In the rows, 128 means zero.
The rows of Y fall into several groups, which share some directions, and each row is roughly a mix of its group's hidden directions, except some rows that fit no group.
Y (134 x 12):
[[202 109 151  78 141 112 128 114  90 111 159 110]
 [156 114 125 132 137  91 123 115 167 204 179 138]
 [126 141 193 139  74 156 125  91 106 127 148  81]
 [146 158 192 152 128 116 177 137  75 146  98 118]
 [123 179 160 154  93 135 127 137 193 175 105 126]
 [154 145 207 114 107 129  90 113 133 131 173  97]
 [191 126 107 153 163  76 116 127 149 154 138 176]
 [ 94 110 183 112 110 120 132 201 117 133  84 136]
 [192  97 146 147 133 126 154 135  55 127 156 135]
 [144  84 131  85 150 117 117  97  71  84 167 115]
 [ 90 105 152 150 196 135 133 117  75  92 148 144]
 [198 103 145 114 122 111 144 158  70  94 138 150]
 [120 201 127 170  89 115 137 143 167 169 120 127]
 [157 154  73 134 148 147 117  58 126 130 173 117]
 [162 166  98 123  53 130 133 127 168 154 138  96]
 [127  89  84 100 155 125 134 106  67  78 157 127]
 [149 113 104  74 148 101 126 116  71  74 159 120]
 [141 179 159 138  94 136 132 160 186 160  82 117]
 [100  95 176 115 131 100 125 186 133 125  71 155]
 [129 157 151  92 145  74  74 136 116 113 126  70]
 [145 183  94 128  66 128 154 132 169 170 134 116]
 [126 148  57 112 127 140 174 143 154 117  68 125]
 [ 56 136 159 136 121 120 102 104 173 157 119  84]
 [172 132 112 115 109  77 115 104 174 162 164 171]
 [124 113  87 102 132 146  86 140 198 150 171 107]
 [ 90 142 137 147 153 144 121 139  91 102  73  62]
 [102  92 109 150  95 179 185 104 140 162 122 159]
 [120  91  89 109 166 125 116 116  71  85 176 139]
 [ 87 129 112 131 100 103 114 103  79 110  57 106]
 [144 184 156 141  94 109 136 158 177 166  85 122]
 [106  82 158 135 192 135 119 125  77  89 143 149]
 [139 165 149 145 107 130 137 161 189 169  70 125]
 [122  92 107 105 157  98 121 113  59  89 167 149]
 [108 102 173  87 130 132 106 186 120 147  72 145]
 [123 144 220 106  87 121  98 117 117 129 149 132]
 [134 165 153 169 101 151 132 137 192 176 102 108]
 [143 104  81 129 168 171 135 162 179 132  80 122]
 [104 154 145 162 164 188 135 163 109 101 116  78]
 [ 93  94 192 110 118 123 120 185 115 126  83 133]
 [110 111 123 158  97 171 157 121 134 187 180 160]
 [168 131 182 157 132 121 173 141  64 151 117 118]
 [ 97 111 179 107 107 117 130 198 127 142  79 141]
 [123 193  65 125 130 136 147 108 133 120  94 176]
 [150 183  90 105  65 123 136 141 160 171 133 123]
 [ 76 124 129 146 131 170 146 127  92 107  71  79]
 [146 155 135 162 124 101 160  90  59 166 100 130]
 [144 124 126 141 114  90 142  97  52  95  94 165]
 [146 158  81 131 138 141 105  49 122 126 167 106]
 [181 121 141 121 122 114 156 151  66  79 115 168]
 [153 170 106 101  48 133 121 144 148 155 136  96]
 [178 135 128 147 166  85 109 134 160 181 173 136]
 [149 118  81  69 152 124 162 127 171 115  78 131]
 [ 72 183 181 143 116 111 149 105 118 127  84 121]
 [ 78 109 128 123 138 150 101 145 210 146 122  97]
 [192 175 148 121 131 132 179 166  90 132 123 144]
 [168 125 105 117  94  90 125 104 154 139 151 204]
 [163 164  97  92  72 136  99 138 156 160 105  92]
 [140 122 129 154 121 134 132 129 147 197 203 158]
 [130 196 159 127  91 129 120 173 174 150  97 134]
 [111 121 185 114 111 101  91 124 149 157 167  68]
 [136 162  85 138 124 135 120  48 125 127 179 111]
 [105 161 105 180 128 137 122 124  89  92  59 120]
 [ 79 105 131 116 129 154 148 120 101 105  63  74]
 [111  94 139 151 206 133 139 129  84  92 145 155]
 [ 76 184 142 134 126 139 119  93 165 171 154  94]
 [ 85 152 144 114 125 169 139 128 138  97  97  51]
 [113 167 157 124  91 139 137 137 196 163  81 144]
 [141  90  86  73 163 131 149 150 130  96  74 142]
 [108 101 172  96 129 131 117 204 109 133  83 142]
 [113  62 101 117 166 123 128 109  69  96 149 148]
 [129 106 162 157 118  91 150 109  59 117  75 137]
 [180  93 128 122 118 102 136 135  62  82 121 162]
 [ 63 116 128 144 137 144 101 105 184 167 137  88]
 [148 107 111 159 116 141 156 119 154 183 171 190]
 [ 76  89 130 134 125 172 157 129  81 113  78 103]
 [107  88  71  88 148 157 164  83 149 107 111 136]
 [152 115 129 178 166 151 143 150 136 182 183 154]
 [151  79 107 128 197 131 142 163 145 152 171 110]
 [144 102 113 162 117 125 144 116 139 196 171 184]
 [160  76 116 118 120  98 128 149  93  81  77 160]
 [108 114  74 111 147 126 163 140 165 135  65 169]
 [163 168  83 108  72 109  96 100 155 139 128  95]
 [138 156 165 167 117 140 114 165 188 178  99 125]
 [100  72 174 154 184 142 137 108 102  94 135 138]
 [117  60 103 114 176 128 120 109  81  99 155 149]
 [ 89 108 149 148 182  85 107 131  94  75 104 139]
 [143  83 120 162 132 101 147 121  81 138  54 140]
 [ 91  92  84 124 138 128 171  80 163 149  97 160]
 [130 121  92 124 134  99 136 124  42  83 157 119]
 [114 142 138  78 124  91  99 120 116  80  81  77]
 [153 172 100  94  64 133 105 134 155 165 113  98]
 [105 123 147  97 155 119 114 137 103  87  77  60]
 [148 172 101 126  56 100 144 175 157 141 127 115]
 [145 182  95 109  64 135 125 109 160 172 137 106]
 [103  95 181 129 129 120 145 205 117 117  92 142]
 [100 164  70 109 138 166 115 126 194 123 147 143]
 [106  99 136 145 209 118 119 111  89  89 136 155]
 [106 138  82 104 134 164  96 124 186 107 183 136]
 [117  76 107  97 129 130  83 164 197 114 126 114]
 [164 102  68  85 128 133  94 162 173 110 148 142]
 [160 163 103 128  60 118 143 168 171 151 112 104]
 [134 182 149 126  91 150 136 135 198 156  93 111]
 [ 64 126 129 140  98 177 145 121  90 110  86  94]
 [127 108  98  99 136 161  93 147 190 120 188 119]
 [118  93  83 109 145 150 170  82 180 141  91 132]
 [109  89 177 139 119  99 157 196 132 112 104 157]
 [ 86 106 194 101 105 134 125 179 121 147  88 138]
 [100 164 139 126 140 124  98 139  95  83  85  63]
 [118 152 167 177  96 172 118 153 170 166  99 113]
 [ 63 146 102 134 124 127  95  85 179 162 125 105]
 [209  81 119 112 128 121 126 162  93 122 160 130]
 [ 70 129 139 144 119 183 137 144  73 100 104  96]
 [127  96  71  69 169 132 136 136 113  81 120 149]
 [133 184  84 142 128 142 110  63 132 135 142  80]
 [154 162  72 133 131 134 117  59 125 127 177 112]
 [136 127 111 181 114 134 133 123 125 191 178 180]
 [156 142 197 139 116  97 161 136  66 138 112 114]
 [117 153 197 156 121 106 153 110  91 171 113  91]
 [ 91 150 174 111  88  96 116  94  92 120 172 159]
 [139  96  53 113 132 126  85 124 175 164 134 118]
 [162 140 105 156 108  95 116 115 145 170 172 192]
 [137 122 151  90 167 102  99 159  92  67 100 103]
 [ 89 111 126 136 145 161 153 127 104 101  56  80]
 [136 106 101  86 169  91 114 108  95  94 185 149]
 [121 177 162 185  80 123 116 151  86 138 144 105]
 [154 144 124 155 134 163 152 132 188 166 187 149]
 [138  76  96 123 165 168 148 146 157 128  64 122]
 [ 86 114 180 114 120 109 131 184 134 142  70 150]
 [ 66 111 152 109 112 175 138 139  84 107 114  81]
 [157 169  94 118  71 133 127 102 179 169 123 104]
 [123 180 106  88 131 155 118 157 201 136 153 123]
 [144 170  79 148 131 139 141  99  98 111 200 113]
 [116  88 179 116 114 113 133 189 148 134  71 145]
 [171 179  65 112  90 130 121 107 154 157 146 115]]
Each list below has one row that fits no group; the rest each fit one group, if only roughly. Name that row.
    j222: [150  89 118 176 158 143 150 131 124 182 158 180]
    j547: [114 154 155 127  90 180 135 137 196 158  96 120]
    j231: [162 139  70 100 163 141 145 169 178 130 164 138]
    j646: [ 98 138 177 141  86 180 107 105  87 111 160 104]
    j504: [ 82 102 133 132 127 194 170 134 108 102  86  98]
    j212: [111 149 154  53 104 119 101 127 148  93 133  77]
    j520: [179 121 138 132 135 110 123 138 162 172 192 175]
    j695: [111 136 147 156 149 166 143 132 162 200 155  85]
    j41: [123  44 169 148 163 143 130 124 111  91 144 134]
    j460: [107 187 132 117 139 167 126 133 175 149 192 119]
    j785: [141  83 133 104 111 104 109 134  95  48 131 161]
    j253: [ 62 128 149 138 125 166 131 134  83 130 108  67]
    j840: [ 88 167 134 140 129 159 116 145  87  78  93  78]
    j912: [114 157 114 144 162 164 138 134 176 196 139  90]
    j203: [120 143  92 100 141 166 117 171 208 116 138 135]
 => j231
    j270: [ 86 100 143 145 202 135 106  88 105  99 104 135]
    j202: [119 145 146 157 111  89 135  66  57 142 118 125]
    j904: [109 121 110 145 117  88 133 111 107 126  35 148]
    j666: [ 76 171  94 149 127 137 121  73 156 177 121 124]
    j73: [163 153 101 135 130 115 156  49  97 106 152 100]
    j274: [171 122 134 143 154 102 110 144 131 165 193 182]
    j994: [153 110  51 111 168 132 164 115 164 130 101 111]
    j347: [182 166  66 127  94 121 147 137 168 159 142 127]
    j76: [148 127 130 112 101  83 120 103  67  69 123 163]
    j365: [192 102  95 125 122 104 137 133  63 110 116 164]
    j184: [156  86 163 136 113 100 139 130  55  90 101 134]
    j398: [ 91 187 105 110 138 149 112 137 200 154 138 121]
    j778: [ 96  90 132 104 115 188 182 116 127  99  94 103]
    j832: [117 109 122 107 135 169 137 169 159 126  45 147]
    j206: [131 141 195 124  83 126  99 155  70 106 130 107]
 => j73
    j860: [ 91  96 159 165 166 102 129 124  82  70 144 133]
    j192: [104 141 188 187 103 158 101 122 141 167 155 127]
    j393: [ 74 146 160 138 139 153 142 151 197 152  99 105]
    j183: [ 71 143 160 113 124 155 105 131 181  97 178 114]
    j450: [144 134 128 143 109 167 153 133 170 157 195 178]
    j628: [172 128 197 137 125 132 164 172  80 116 134 121]
    j250: [139 116  90 108 167 107 121 119  77  88 192 124]
    j874: [ 70 115 174 144 176 119 143 129  78 116 137 166]
    j822: [ 96 172 154 133 131 158 103 144 189 183 141 111]
    j436: [113 124 161 146  86 158 106 123  55  96 145  94]
    j826: [133 112 135 139  97 171 167 121 159 162 194 165]
    j488: [180 126  97 124 121 102 156 131  79 112  74 171]
    j615: [146 103  88  89 188 133 119 150 186 128 113 156]
 => j822
    j121: [169  91 150 116 121 116 135 145  71  65 144 157]
    j473: [113 149 159  82 147 128  75 114 118  80 117  74]
    j619: [171 105 125 108 135  91 126 117 176 176 179 160]
    j243: [134  92 116 134 108 123 156  99 159 197 174 161]
    j838: [108 161 154 166  97 142 129 174 162 166  75 146]
    j211: [ 89  94 204 158 118 105 128 104  95 123 126  96]
    j65: [110 151 146  87 121 129  99 136  88  62 100  84]
    j489: [ 88 129 125 161 135 199 168 139 116 115  86  96]
    j829: [113 178 188 115  77 116 103 137  91 111 158 130]
    j786: [133 173  71 143 155 116 101  63 111 111 149 117]
    j455: [150  93 100  91 137 151 110 185 185  97 141 137]
    j447: [131  63 131 130 150 162 115  96  78  95 159  97]
 => j473
    j739: [ 80  97 169 151 186 104 112  98 104  98 115 146]
    j828: [ 66  93 168  93 135 114 113 189 147 130 125 114]
    j757: [209 114 143 123 120  86 137 147  81 155 141 113]
    j755: [ 64 145 104 143 134 151  98  78 164 145 167 108]
    j941: [ 79 129 121 150 117 206 158 140 115 101 101 102]
    j742: [ 97 157  78 131 130 132 102  92 176 186 134 106]
    j93: [ 96 111 135 178 124 103 133  61  73 143 107 127]
    j292: [164 147  66 128 135 121 101  57 155 123 130 103]
    j700: [163  68 165 157 143 129 161 160  81 120  99 130]
    j551: [166 123  94 167 133  98 142 104 160 178 140 184]
 => j828
    j896: [ 84 128 127 120 122 184 157 126 110  78  81  87]
    j427: [148  97 172 106 123 139 132 169 133 129  45 125]
    j214: [111 144 108 143 125 117 119 107  97  94  40 100]
    j114: [119 156 150 132 109 110 146  98  64  72 118 174]
    j898: [104 169 144  81 102 139 112 132 119  61 105  87]
    j895: [ 79 142 141 117 119 176 131 155 100  71 110  80]
    j891: [ 78  93 147  85 127 130 120 199 135 113  95 139]
    j732: [ 96 179  83 141 145 164 127  92 167 167 156 129]
    j709: [ 81 140 122 135 119 144 131 116  96  92  57  80]
    j566: [125 168 156 108 163 130  99 157 127  79 117  62]
    j7: [135  82  60 127 183 123 152 102 161 137 121 144]
    j444: [139 148 190 135  94 112 105 145  62 106 152 104]
    j226: [ 76  86 189 114 162 153 127 127  84 119 113 143]
    j221: [139 152  44 104 153 136 136 166 117  91 105 138]
    j967: [127 118 166 129 111  88 138 122  64  72  89 143]
 => j891
    j883: [100 176 193 143  73 114 108 146 102 136 136 143]
    j854: [179 159  80 122  86 121 150 178 163 151 137 139]
    j649: [118 156 208 151  94 149  89 163 115 142 138 122]
    j735: [ 64 103 120 134 106 150 148 111 108 128  70  80]
    j424: [117 141 170 116  96 163 142 128 196 159  80 125]
    j338: [105 180 124  95  57 130 114 109 139 173 117 108]
    j136: [129 186 141 148  87  92 153 125 174 172  96 131]
    j430: [120 110 183 127 103  78 134 131  86  93  74 127]
    j3: [ 70 147 174 169  79 137 121 107 117 155 147 157]
    j583: [108  94 116 105 137  85 139  79  66  99 155 149]
    j494: [ 77 180 105 125 133 141 123 119 194 165 106 114]
    j523: [167 150  62 174 120 124 122  76 100 140 133 144]
    j359: [114 114 100 125 153 120 118 138  50  90 181 139]
    j935: [197 113 121 125 131 104 154 144  63 126  98 157]
    j75: [128 113  58 144 179 154 154 144 170 141  98 136]
 => j523
    j476: [144 161 196 123  83 148  99 149  94 107 142  94]
    j240: [150 127  65 110 149 182 131 163 181 135 133 142]
    j475: [ 81 125 165 152 131 125 119 123 158 189 109  70]
    j498: [127 124 112 109 123 135  96 144 201 182 154  87]
    j216: [108 146 160 127 131 105 147 118  57 114  60 135]
    j869: [170 153  95  95 141 155 126 166 171 169 173 111]
    j636: [152 151  92 115 150 151 137 162 187 189 114 107]
    j968: [ 72 145 111 147  96 143 130 107 112 106  68  79]
    j58: [ 75 134 193 117 115 143 119 145 180 122 141  87]
    j443: [ 81 132 149 130 117 208 159 141 118 115 130  83]
 => j216
    j703: [ 84 140 162 106 135 174 123 153 102  91 125  65]
    j67: [123  75 178 125 132 102 127 187 134  99  84 141]
    j880: [163 111  56 113 126 143 151 176 155 146  90 122]
    j978: [154 149 142 154 152 151 116 158 157 163 207 139]
    j856: [194 115 124 116 116  82 142 141  62 118 112 154]
    j707: [124 120 193 161 112  92 102 111  81 145 174 131]
    j305: [137 167 183 158  77 165 100 131 121 134 140  82]
    j451: [ 52 159 165 131 124 130 120 130 185 137 106 104]
    j788: [145 151 158 116 112 131 135 121 213 171  92 125]
    j171: [180 116  90 134 112 106 146 100 199 149 124 158]
    j467: [ 99 174 153 107 109 139  88 147  94  67 129  93]
    j512: [133 186 117 125 102  95  85 124 105  67  97 136]
 => j880
    j237: [120  86  75 104 171 189 133 137 146 103 101 133]
    j644: [145  56 145 148 183 120 124 124 115  74 130 141]
    j101: [120 119  95  74 153 142 124 168 157 105  78 173]
    j543: [174  91 116 122 148  79 134 116 152 151 133 197]
    j947: [146  95 138 114 125 126 138 143  84  44 128 167]
    j147: [104 132 157 135 138 145 113 142 174 183 165  67]
    j174: [ 93  96 164 127 187 169 120 121  72 110 143 130]
    j77: [194  93 148 111 113  88 125 134  65 112 144 132]
    j892: [ 87 180  93 149 133 155 136  99 160 188 121 118]
    j518: [176 118 108 110 120 110 131 128  72  67 150 169]
    j422: [113  57 166 146 178 120 117 102 115  97 125 161]
    j449: [ 72 120 131 130 112 121  81 107 189 159 139  88]
    j133: [ 76  96 158 102 111 140 125 200 137 115  92 137]
    j429: [195 132 115 154 136 117 165 130  59 143 110 148]
    j441: [138 151  75  79 124 137 108 160 184  94 114 155]
 => j133
    j552: [178 154  64 125 126 128  97  79 133 114 152  95]
    j383: [112 132 160 159 114 113 166  82  80 186 103 133]
    j245: [142  86 119 154 146 167 178 134 151 169 161 175]
    j957: [163  94 151 174 133 115 149 113  69 180 130 104]
    j818: [162 106 135  91 102  97 123 136  91  54 124 158]
    j266: [107  64 176 124 174 155 116 117  84 104 128 138]
    j204: [126  94 114 133  88 127 133 116 125 173 174 200]
    j541: [121 126  61  83 119 118  73 120 176 115 145 138]
    j56: [120  81  59 110 162 122 172 106 138 119  91 133]
    j614: [121 162 153 138 135 135 136 128 162 209 143  77]
 => j383
    j909: [131 105 146  75 156  80 101 137  99  89  89  94]
    j407: [188 126 105 139  91 102 136 111 118 159 175 181]
    j764: [182  72 125 122 111  86 119 139  72 100 123 145]
    j316: [ 99 145 126 143 145 159 125 125 184 194 149  83]
    j160: [132 116  90 156  96 104 146  90 148 190 146 175]
    j846: [129 108 108 152 114 161 177 107 172 187 153 160]
    j841: [138 145 160 137  90 158 151 117 183 161  75  94]
    j29: [129 124 112 164 114 174 169 114 174 178 166 154]
    j712: [102 167 162 146  81 168 132 142 177 159  88 132]
    j549: [ 84 186 168 137  81 128  97 136 114 129 163 159]
    j363: [126 124  99 146 136 203 128 168 162 115  85  97]
    j15: [ 81 145 128 167 120 186 146 129 107  96  81  93]
    j241: [ 68 101 131 106 100 153 156 109 105 114  71  94]
 => j407
    j167: [ 89 143 192 160  82 178 101 129 118 137 140 126]
    j634: [144 105  94 108 148 160 116 168 196 165 142  99]
    j878: [114 101 145 135 204 145 112 153  77  90 119 114]
    j340: [157 136 123 101 115 159 165 118 211 123 160 147]
    j900: [ 94  86 199 115 107 134 149 178 122 135 108 150]
    j302: [ 90 118 143 113 139 187 165 138 118  76  86  95]
    j607: [175  91 120  81 120  95 143 118 185 135 149 167]
    j156: [132 123 105 102 146 170 124 183 205 121 141 125]
    j903: [ 82 108 143 118 127 186 162 134 104  93  91  85]
    j980: [ 74  91 152 137 209 128 121 117 108 111 131 115]
 => j980
    j918: [124 116 215 142 119 101 149 135  80 121 103 109]
    j831: [176 117 119 123 128  51 105 103 145 170 147 153]
    j942: [146 105  75  96 161 142 158 150 176 129  74 133]
    j286: [104 103 170 130 106 106 114 124  46 110 157 151]
    j875: [ 97 150  83 133 154 175 128 138 199 158 120 124]
    j982: [129 177 133 151 102 114 144 113 195 186 110 129]
    j18: [124 114  47 127 173 129 150 134 173 137 106 154]
    j972: [ 94 153 132 131 116  95  80 122  75  92  89  89]
    j825: [155 122  61 138 131 110 144  66 107  96 138  93]
    j873: [183 155  88 103  65 133 134 149 153 142 156 106]
    j819: [201 120 136 124 122  94 151 135  55 136 122 135]
    j251: [121 144 117 139 145 100 105 125  89  80  50 106]
    j99: [ 82 116  89 149 141 149 106 102 185 180 117 106]
    j917: [128  82 115 130  98 127 155  96 147 193 160 172]
 => j825
    j600: [149 176 129 172 157 138 100 162  98  69 104 121]
    j570: [184 101  96 111 122 120 133 159  91  84 110 180]
    j714: [186 145 131 120 159  59  94 142 144 128 144 165]
    j376: [115 124 131  72  83 109  96 151  98  79  96  96]
    j179: [147  77 115  97 112 105 162  94 174 169 137 166]
    j164: [135 175 193 137  78 116  99 129  90 133 160 119]
    j68: [102 125 164 167 117 105 140  75  56 116 120 134]
    j776: [145  68 102 116 146 166 100 165 179 134 163 117]
    j988: [155 103  80 122 150 171 114 160 177 165 164 114]
    j100: [114  76 116  78 130 140 138 100  70  79 144 126]
    j733: [109 182 115 149 140 141 145 113 156 207 114 101]
 => j376
    j884: [183 104 124 100 147  66 108 127 141 152 156 173]
    j246: [139 157  67 152 136 149 131  53 111 101 142 130]
    j169: [134 110  76  91 150 173 154 141 167 110  73 123]
    j645: [159  78  80 112 187 105 132 149 148 132  94 150]
    j586: [152 122  53  90 170  89 155 135 133 111 112 145]
    j285: [ 98 133 181 182  78 146 125 121  76 136 131 114]
    j731: [141  87  94  71 159 134 135  89 103  81 156 114]
    j611: [ 57 110 165 154 174 113 136 116  93  96 122 145]
    j125: [184 118 137 122 116  80 137 136  58 102 101 148]
    j369: [202 103 101 122 126 105 142 144  72 117 106 159]
    j280: [144 113 136 127 115 135 151 109 177 199 185 144]
 => j246
    j242: [111 165 190 164  88 139  92 159  93 130 153 121]
    j480: [178 112 129 140 122 106 155 131  57  99  92 164]
    j752: [180 100 112 148 174  96 141 130 165 174 145 165]
    j876: [122 146  69 131  54 158 108 143 141 158 110 111]
    j528: [130 115  95 117 146 162 103 141 188 162 185  98]
    j599: [171 133  83 113 121 115 131 121  79  79 130 186]
    j352: [121 151  99 117 129 159 156 148 197 141  65 135]
    j11: [ 77  97 183 120 173 134 120 152  85 108 104 149]
    j603: [140 115 111 135 100 123 167  90 180 195 141 156]
    j640: [147 182 135 146 107 155 119 181 181 147  93 106]
    j485: [180 135 109 171 135 131 141 128 146 135 159 206]
    j885: [171  98 130 102 154  98 136 121 189 162 176 142]
    j456: [125 101  63 101 157 151 165 120 158 126  73 136]
    j886: [110 163 179 160  61 161 117 140 104 132 126  97]
 => j876
